In the data rows, zero lies at 4.5, halfway between 4 and 5.
What is the hidden score of each row? Scores go from 0 to 12, and 6 is about the middle.
[4 4 5 4 4 7 2 1]: 2
[3 6 4 4 4 6 4 6]: 2
[2 3 2 4 3 3 4 4]: 3
[7 6 6 3 5 6 6 6]: 12
[4 3 4 0 5 2 7 3]: 12
[4 5 5 2 6 2 6 5]: 7
[7 8 6 4 6 6 4 8]: 9
[6 5 7 4 6 6 2 3]: 6
[2 2 2 6 3 3 5 3]: 2
[4 3 4 3 2 4 7 4]: 10
[6 6 8 5 5 8 2 7]: 8
[4 4 2 7 4 5 4 4]: 3
[5 3 4 3 3 5 6 2]: 10
[2 3 5 4 2 4 6 4]: 4
[5 6 5 4 6 5 4 6]: 6
[4 7 7 2 4 5 4 6]: 4
[6 5 5 4 4 5 7 6]: 12
[4 2 1 7 5 3 4 4]: 6
[6 5 5 3 5 7 3 4]: 10
[3 6 3 5 5 5 3 6]: 0
[2 3 5 6 3 2 3 8]: 4
[6 6 6 3 6 5 6 4]: 8
[5 5 4 4 7 4 2 6]: 7
[7 6 7 7 3 6 4 7]: 8
[4 5 6 1 5 5 5 6]: 10
[4 3 4 3 4 1 7 4]: 9
[2 1 2 4 3 3 6 3]: 7
[6 6 4 2 7 5 6 3]: 8
[6 4 2 6 6 6 5 4]: 9
[6 6 7 4 4 5 5 6]: 8
[4 1 2 4 4 3 6 3]: 12
[6 6 4 4 7 7 2 4]: 6
[2 2 2 6 2 3 3 3]: 1
[3 1 2 3 4 1 8 2]: 9
[6 6 6 0 7 3 7 4]: 11
[3 2 4 4 2 2 7 2]: 6
[4 4 6 6 3 3 4 1]: 0
[4 6 6 3 3 5 6 6]: 6
[6 6 5 5 7 6 2 6]: 6
[2 2 3 4 2 2 6 4]: 6
[6 7 5 4 7 7 3 7]: 7
[8 5 6 3 7 5 4 1]: 10
[4 6 6 6 3 6 3 6]: 1
[3 1 1 6 3 3 4 3]: 6
[7 6 6 5 6 6 3 3]: 6
[1 3 3 6 2 3 4 4]: 0
[5 4 5 4 4 6 2 2]: 5
[5 4 5 6 5 5 3 3]: 4
[4 5 5 7 3 7 2 4]: 0
[5 7 8 7 2 7 3 7]: 2
[3 3 2 3 4 4 4 3]: 6
[4 4 5 4 2 3 6 4]: 6
[5 6 6 5 4 7 1 3]: 1
[5 3 6 1 6 4 5 4]: 12
[3 6 7 7 2 5 3 6]: 0
[3 1 3 4 3 2 7 2]: 8
[4 3 3 4 6 3 4 5]: 8
[6 4 5 5 4 6 3 3]: 8
[5 7 7 5 4 6 4 7]: 4
[4 5 5 2 7 2 6 5]: 6
[1 3 3 4 2 4 4 4]: 1
[4 7 6 6 6 6 2 7]: 0
[8 7 7 4 6 5 6 6]: 11
[6 4 5 4 5 6 5 2]: 9
[6 5 5 5 6 5 4 4]: 7
[2 6 5 4 5 5 4 6]: 0
[4 2 4 4 3 2 6 2]: 8
[8 6 6 0 8 4 6 4]: 12
[3 2 3 7 3 3 5 3]: 3
[3 3 5 4 3 2 7 6]: 8
[6 6 6 4 5 7 3 4]: 6
[6 6 8 4 3 6 5 3]: 5
[1 2 2 4 2 3 6 3]: 3
[3 6 6 3 3 5 7 6]: 4
[4 7 5 6 6 8 0 7]: 0
[4 5 4 7 5 5 2 9]: 5
[5 6 3 4 7 5 4 7]: 7
[6 6 7 3 4 7 5 4]: 8
[6 7 7 5 4 7 4 8]: 8
[4 7 5 6 6 7 1 5]: 0
[2 6 5 5 3 3 3 8]: 0
[3 3 2 4 6 2 4 4]: 5
[3 3 5 6 2 2 4 4]: 2
[3 2 4 6 1 2 7 3]: 5
[4 6 4 4 6 6 3 7]: 5
[7 7 7 4 6 5 5 7]: 10
[4 6 7 2 5 4 4 6]: 5
[5 6 5 6 4 6 5 4]: 2
[7 4 2 6 7 5 4 4]: 10
[3 2 2 4 4 2 5 3]: 6
[4 4 5 5 4 6 3 2]: 2
[3 5 5 4 4 5 3 7]: 4
[3 2 1 7 3 3 4 4]: 4
[4 4 3 6 5 3 4 4]: 3
[3 3 5 5 1 5 6 3]: 5
[2 3 2 5 4 3 4 3]: 1
[6 4 3 8 6 5 3 6]: 8
[4 4 5 6 4 4 4 4]: 3
[1 3 2 3 3 3 4 2]: 0
[7 5 6 4 6 6 4 4]: 11
[7 5 7 5 6 5 3 2]: 6
[4 4 5 3 4 4 6 3]: 6
[2 2 2 4 3 3 4 5]: 6
[3 2 2 4 5 2 7 1]: 5
[5 4 5 4 4 6 4 4]: 8
[3 6 4 7 4 5 2 9]: 0
[7 5 4 7 6 6 2 6]: 9
[3 4 6 1 4 5 4 5]: 8
[4 6 5 5 4 5 6 7]: 5
[6 7 6 4 7 5 4 5]: 5
[4 5 3 3 8 3 4 6]: 6
[7 4 6 4 6 5 6 3]: 12
[4 3 6 5 1 5 5 6]: 10
[4 7 7 3 3 6 5 6]: 3
[2 2 3 3 2 2 8 2]: 5
[5 6 7 1 5 5 4 6]: 9
[2 4 5 4 2 5 6 6]: 5
[3 3 3 5 4 5 3 4]: 4
[6 6 7 2 7 4 5 5]: 9
[3 4 4 4 3 6 3 4]: 4
[6 5 6 3 4 5 7 3]: 9
[6 6 6 4 4 5 6 4]: 7
[1 3 3 3 3 2 6 4]: 2
[6 6 7 4 4 5 6 6]: 9
[3 4 2 4 6 2 6 2]: 1
[2 4 3 4 6 1 6 5]: 2
[4 6 6 0 6 6 4 4]: 6
[7 6 5 6 9 4 3 6]: 7
[2 3 2 8 3 4 2 4]: 0
[6 6 5 6 6 6 2 4]: 3
[4 4 5 3 3 3 7 4]: 8
[2 2 3 5 0 4 7 2]: 4
[8 4 5 4 6 3 6 2]: 12
[4 5 4 2 6 4 6 5]: 8
[5 4 6 4 5 5 4 5]: 9
[4 4 5 3 5 3 6 6]: 9
[3 4 2 4 4 3 5 5]: 5
[2 6 5 8 3 3 5 8]: 0
[5 4 5 2 3 6 8 3]: 12
[4 2 3 4 5 5 4 2]: 8
[7 4 6 6 4 5 4 3]: 9
[3 4 2 6 5 5 4 2]: 0
[6 6 7 5 4 7 3 3]: 4
